In the data rows, zero lies at 7.5, halfway between 7 and 8.
Here is a table of points, one per row:
array([7., 8., 9., 8., 5., 9., 7., 6., 6., 8., 6., 8., 12., 5., 8., 7., 6., 11., 5., 7., 5., 6., 10., 6., 9., 7., 4., 11., 7., 11., 4., 6.])
array([11., 4., 5., 10., 7., 7., 7., 7., 6., 9., 7., 10., 7., 7., 9., 10., 8., 8., 5., 9., 7., 9., 6., 9., 5., 7., 10., 3., 10., 6., 6., 9.])
array([6., 5., 5., 9., 6., 8., 10., 5., 8., 7., 6., 7., 7., 8., 8., 5., 5., 7., 7., 11., 7., 3., 5., 4., 8., 9., 8., 6., 6., 7., 8., 4.])
array([7., 7., 8., 4., 12., 7., 7., 5., 8., 8., 8., 9., 5., 10., 7., 7., 9., 10., 6., 9., 8., 8., 2., 5., 8., 11., 7., 7., 6., 6., 4., 3.])
array([5., 7., 10., 9., 4., 8., 7., 7., 7., 7., 8., 11., 9., 2., 5., 11., 5., 6., 8., 8., 8., 10., 4., 9., 10., 11., 6., 7., 8., 9., 8., 8.])
array([6., 4., 11., 9., 9., 7., 6., 12., 11., 7., 7., 9., 11., 5., 9., 5., 9., 6., 7., 8., 6., 8., 9., 7., 8., 9., 6., 6., 8., 5., 6., 10.])
array([10., 7., 8., 9., 8., 11., 4., 7., 7., 8., 11., 5., 9., 8., 9., 12., 3., 9., 8., 8., 8., 7., 11., 8., 7., 5., 9., 8., 8., 5., 9., 3.])
array([7., 7., 5., 6., 7., 6., 5., 7., 6., 9., 8., 5., 7., 10., 8., 7., 8., 7., 10., 8., 8., 11., 8., 7., 5., 7., 7., 10., 6., 6., 6., 10.])
array([6., 5., 10., 7., 5., 7., 6., 9., 8., 8., 7., 6., 9., 7., 6., 8., 8., 5., 5., 7., 6., 8., 8., 6., 4., 8., 9., 10., 10., 10., 7., 10.])
array([9., 7., 7., 6., 4., 9., 10., 9., 8., 8., 9., 8., 7., 8., 7., 7., 8., 10., 10., 8., 9., 8., 8., 8., 7., 12., 5., 7., 8., 7., 9., 8.])
array([8., 7., 9., 5., 8., 5., 6., 8., 7., 4., 10., 8., 6., 7., 9., 4., 7., 8., 8., 8., 6., 5., 6., 5., 9., 7., 9., 8., 8., 5., 11., 8.])
array([9., 5., 5., 7., 9., 10., 11., 9., 7., 10., 7., 6., 4., 5., 9., 10., 8., 8., 10., 8., 9., 4., 8., 7., 5., 8., 10., 9., 8., 8., 5., 9.])
array([12., 10., 8., 7., 10., 7., 9., 5., 7., 10., 8., 9., 8., 7., 9., 7., 11., 3., 7., 8., 5., 8., 9., 9., 8., 7., 3., 8., 8., 10., 8., 6.])
array([8., 9., 8., 9., 7., 11., 7., 8., 6., 7., 11., 8., 6., 7., 7., 5., 9., 9., 10., 11., 7., 6., 5., 7., 10., 5., 5., 7., 13., 8., 5., 7.])
array([8., 8., 7., 9., 8., 11., 8., 8., 5., 2., 7., 10., 6., 4., 7., 10., 11., 6., 5., 5., 10., 3., 8., 5., 13., 7., 8., 5., 9., 8., 7., 10.])
array([8., 9., 10., 8., 8., 8., 7., 6., 4., 4., 9., 9., 8., 8., 6., 8., 8., 5., 7., 11., 7., 5., 11., 9., 5., 8., 8., 10., 7., 9., 7., 7.])
array([7., 8., 8., 7., 9., 8., 6., 10., 5., 11., 7., 8., 9., 9., 8., 8., 7., 5., 6., 5., 4., 4., 4., 11., 11., 10., 8., 9., 11., 8., 7., 8.])
array([6., 8., 11., 4., 4., 8., 5., 7., 7., 9., 6., 8., 9., 9., 11., 8., 6., 7., 5., 8., 8., 6., 6., 8., 6., 8., 10., 7., 11., 11., 7., 8.])
array([8., 10., 7., 8., 8., 5., 6., 13., 8., 5., 6., 7., 4., 8., 7., 8., 5., 7., 7., 9., 5., 5., 6., 9., 8., 8., 6., 9., 5., 8., 4., 9.])
array([8., 7., 9., 8., 9., 10., 7., 8., 9., 9., 6., 8., 5., 8., 9., 8., 3., 10., 7., 5., 8., 9., 10., 5., 8., 11., 8., 4., 8., 7., 6., 7.])
array([8., 6., 8., 6., 9., 7., 8., 10., 7., 7., 9., 5., 11., 8., 6., 10., 11., 11., 6., 7., 8., 7., 7., 7., 9., 6., 8., 8., 5., 7., 7., 7.])
array([10., 9., 8., 6., 8., 4., 8., 9., 6., 13., 5., 7., 7., 6., 8., 4., 4., 6., 8., 9., 10., 3., 7., 6., 9., 4., 10., 7., 5., 7., 9., 7.])
array([12., 6., 8., 6., 8., 5., 9., 7., 10., 4., 7., 7., 10., 6., 11., 10., 8., 7., 8., 8., 10., 8., 5., 3., 6., 10., 8., 11., 10., 5., 8., 7.])
array([8., 6., 9., 8., 7., 11., 9., 10., 6., 8., 7., 8., 5., 6., 8., 6., 9., 7., 3., 8., 9., 8., 9., 8., 7., 6., 7., 7., 6., 8., 7., 10.])
array([2., 6., 7., 8., 9., 4., 7., 7., 10., 6., 12., 7., 8., 4., 10., 7., 7., 5., 6., 3., 5., 7., 7., 8., 7., 4., 8., 6., 9., 4., 7., 7.])
array([6., 8., 6., 7., 10., 10., 7., 11., 7., 8., 9., 6., 7., 7., 2., 7., 6., 10., 8., 9., 6., 9., 6., 7., 7., 7., 5., 9., 9., 9., 11., 12.])
array([8., 5., 5., 7., 6., 7., 5., 8., 10., 11., 10., 11., 10., 10., 7., 11., 9., 8., 11., 11., 9., 9., 7., 3., 9., 6., 9., 7., 7., 8., 8., 9.])
array([6., 10., 5., 8., 7., 7., 8., 7., 4., 8., 12., 9., 6., 8., 8., 5., 6., 5., 4., 4., 9., 7., 8., 8., 6., 8., 8., 11., 8., 8., 7., 9.])
array([7., 8., 6., 10., 5., 7., 9., 9., 7., 7., 8., 10., 7., 5., 5., 7., 5., 10., 5., 8., 6., 11., 10., 7., 5., 8., 11., 10., 8., 6., 7., 3.])
array([10., 9., 8., 11., 7., 7., 9., 7., 8., 6., 10., 7., 5., 12., 7., 6., 4., 9., 5., 9., 7., 9., 9., 7., 7., 7., 9., 3., 8., 6., 7., 10.])
array([5., 10., 9., 8., 8., 4., 7., 5., 6., 6., 9., 5., 8., 5., 8., 10., 6., 7., 9., 8., 9., 4., 8., 8., 5., 10., 7., 4., 9., 11., 5., 8.])
array([6., 7., 9., 8., 9., 5., 8., 9., 5., 7., 8., 10., 7., 10., 11., 8., 6., 8., 5., 5., 9., 9., 9., 9., 8., 8., 3., 6., 6., 12., 10., 7.])
array([9., 10., 6., 8., 5., 9., 6., 6., 12., 8., 6., 2., 8., 6., 7., 7., 8., 7., 7., 4., 9., 9., 3., 10., 8., 6., 8., 7., 7., 6., 10., 9.])
array([9., 6., 7., 12., 7., 9., 7., 6., 7., 10., 6., 5., 4., 11., 9., 10., 8., 9., 8., 9., 5., 7., 8., 11., 9., 10., 10., 9., 9., 6., 7., 5.])
array([10., 10., 6., 9., 8., 8., 3., 9., 7., 7., 10., 11., 9., 7., 12., 4., 9., 8., 8., 5., 9., 5., 7., 8., 8., 10., 8., 10., 6., 7., 8., 6.])
array([11., 8., 11., 7., 8., 8., 5., 5., 10., 8., 7., 9., 5., 8., 5., 10., 5., 6., 6., 7., 7., 6., 10., 8., 5., 7., 8., 6., 9., 4., 9., 8.])
array([4., 8., 6., 8., 9., 6., 5., 5., 7., 6., 3., 7., 9., 4., 5., 4., 8., 12., 8., 7., 10., 9., 7., 10., 8., 9., 10., 8., 10., 8., 7., 7.])
array([5., 10., 9., 6., 12., 10., 9., 4., 3., 7., 7., 8., 9., 8., 8., 6., 6., 6., 7., 9., 6., 8., 8., 7., 6., 7., 4., 8., 9., 8., 6., 10.])
array([8., 9., 8., 3., 10., 10., 9., 9., 10., 6., 10., 5., 7., 6., 9., 6., 9., 5., 7., 6., 8., 12., 11., 9., 10., 11., 10., 8., 6., 7., 5., 6.])
array([7., 4., 9., 5., 8., 6., 10., 5., 6., 8., 9., 5., 11., 9., 6., 6., 9., 6., 8., 7., 6., 9., 8., 10., 9., 8., 10., 8., 6., 8., 10., 7.])
array([5., 10., 6., 6., 6., 9., 7., 11., 7., 5., 7., 7., 10., 11., 7., 7., 9., 5., 11., 8., 9., 7., 8., 8., 6., 5., 5., 5., 9., 6., 7., 4.])
array([7., 7., 7., 6., 7., 7., 7., 5., 8., 5., 9., 7., 7., 7., 7., 10., 9., 7., 11., 8., 9., 10., 6., 10., 5., 7., 10., 5., 7., 8., 7., 10.])
array([10., 8., 5., 13., 7., 8., 11., 7., 7., 7., 6., 5., 10., 9., 5., 6., 7., 6., 7., 5., 8., 10., 9., 5., 10., 9., 10., 7., 6., 10., 8., 12.])
array([6., 8., 4., 3., 6., 7., 9., 6., 8., 5., 4., 9., 9., 9., 8., 7., 8., 10., 8., 7., 8., 9., 9., 9., 10., 6., 8., 6., 10., 7., 11., 10.])
array([9., 6., 6., 6., 7., 6., 8., 6., 11., 8., 8., 9., 8., 10., 5., 7., 7., 10., 9., 6., 8., 3., 9., 9., 9., 9., 2., 9., 8., 4., 5., 8.])
array([4., 6., 8., 8., 7., 9., 8., 4., 11., 7., 7., 8., 5., 9., 7., 10., 8., 10., 6., 6., 9., 7., 7., 8., 10., 6., 6., 12., 6., 6., 12., 6.])
array([8., 8., 5., 10., 8., 4., 10., 10., 11., 10., 8., 8., 7., 9., 6., 8., 9., 5., 8., 8., 6., 7., 8., 6., 5., 12., 11., 8., 9., 9., 8., 6.])
array([6., 11., 5., 8., 4., 8., 6., 7., 3., 9., 6., 5., 11., 7., 10., 9., 11., 7., 6., 8., 8., 8., 7., 7., 7., 10., 6., 5., 6., 5., 11., 6.])
array([9., 7., 7., 8., 9., 7., 6., 9., 11., 6., 4., 7., 9., 9., 5., 7., 10., 8., 6., 9., 7., 8., 7., 9., 6., 5., 10., 8., 3., 8., 13., 11.])
Along one direction, these points spread out more than along any other. Take the direction at right angles to it along which they spread out most. Go by this last direction. Where along it does each point below lie, from 0 to 99? The average is 50, and the first point in the table lies past the average. One standard deviation of the points above along it is 16.
array([7., 8., 6., 10., 8., 7., 4., 6., 8., 7., 5., 6., 4., 6., 8., 6., 9., 6., 11., 7., 5., 9., 13., 5., 10., 8., 7., 8., 7., 9., 10., 9.]) 58
array([5., 11., 6., 8., 10., 9., 9., 4., 12., 5., 7., 9., 11., 7., 9., 10., 7., 10., 10., 7., 7., 9., 5., 8., 6., 4., 8., 8., 8., 8., 6., 8.]) 63
array([13., 5., 8., 7., 7., 7., 7., 8., 5., 8., 4., 8., 5., 6., 7., 8., 8., 9., 9., 4., 8., 8., 5., 9., 6., 5., 5., 8., 8., 7., 6., 5.]) 40
array([7., 8., 7., 6., 10., 3., 11., 9., 7., 11., 5., 6., 6., 7., 6., 11., 9., 8., 7., 11., 10., 8., 10., 10., 8., 2., 6., 9., 9., 6., 5., 5.]) 43
array([6., 4., 10., 8., 8., 11., 8., 6., 8., 5., 5., 8., 7., 10., 3., 6., 9., 7., 9., 4., 8., 9., 6., 8., 7., 6., 7., 6., 6., 8., 9., 4.]) 64
array([9., 9., 8., 6., 6., 6., 8., 9., 6., 6., 8., 8., 6., 7., 7., 9., 9., 6., 7., 5., 3., 7., 6., 6., 7., 6., 8., 5., 5., 11., 6., 6.]) 51
array([6., 6., 7., 10., 8., 6., 7., 10., 6., 6., 9., 8., 7., 10., 9., 7., 4., 5., 6., 9., 11., 10., 6., 6., 9., 5., 7., 8., 8., 12., 5., 6.]) 46
array([4., 6., 8., 7., 7., 7., 11., 8., 6., 8., 6., 8., 8., 8., 9., 7., 7., 9., 12., 7., 6., 7., 8., 11., 7., 8., 10., 6., 6., 6., 11., 8.]) 60
array([8., 10., 9., 9., 12., 8., 9., 8., 8., 10., 6., 5., 6., 8., 8., 5., 8., 8., 6., 9., 9., 8., 6., 6., 3., 8., 4., 8., 6., 7., 11., 5.]) 45
array([8., 5., 6., 6., 4., 7., 8., 8., 9., 8., 9., 7., 7., 3., 7., 3., 5., 7., 5., 11., 6., 6., 8., 10., 8., 6., 5., 6., 6., 10., 7., 7.]) 54
array([8., 9., 9., 8., 6., 8., 7., 8., 8., 7., 6., 8., 5., 8., 10., 9., 7., 7., 9., 11., 5., 11., 7., 5., 8., 7., 10., 9., 6., 3., 6., 9.]) 35
array([7., 10., 14., 8., 5., 7., 11., 8., 8., 10., 10., 9., 8., 8., 7., 7., 11., 12., 10., 6., 7., 9., 7., 8., 8., 7., 9., 7., 7., 8., 7., 9.]) 57
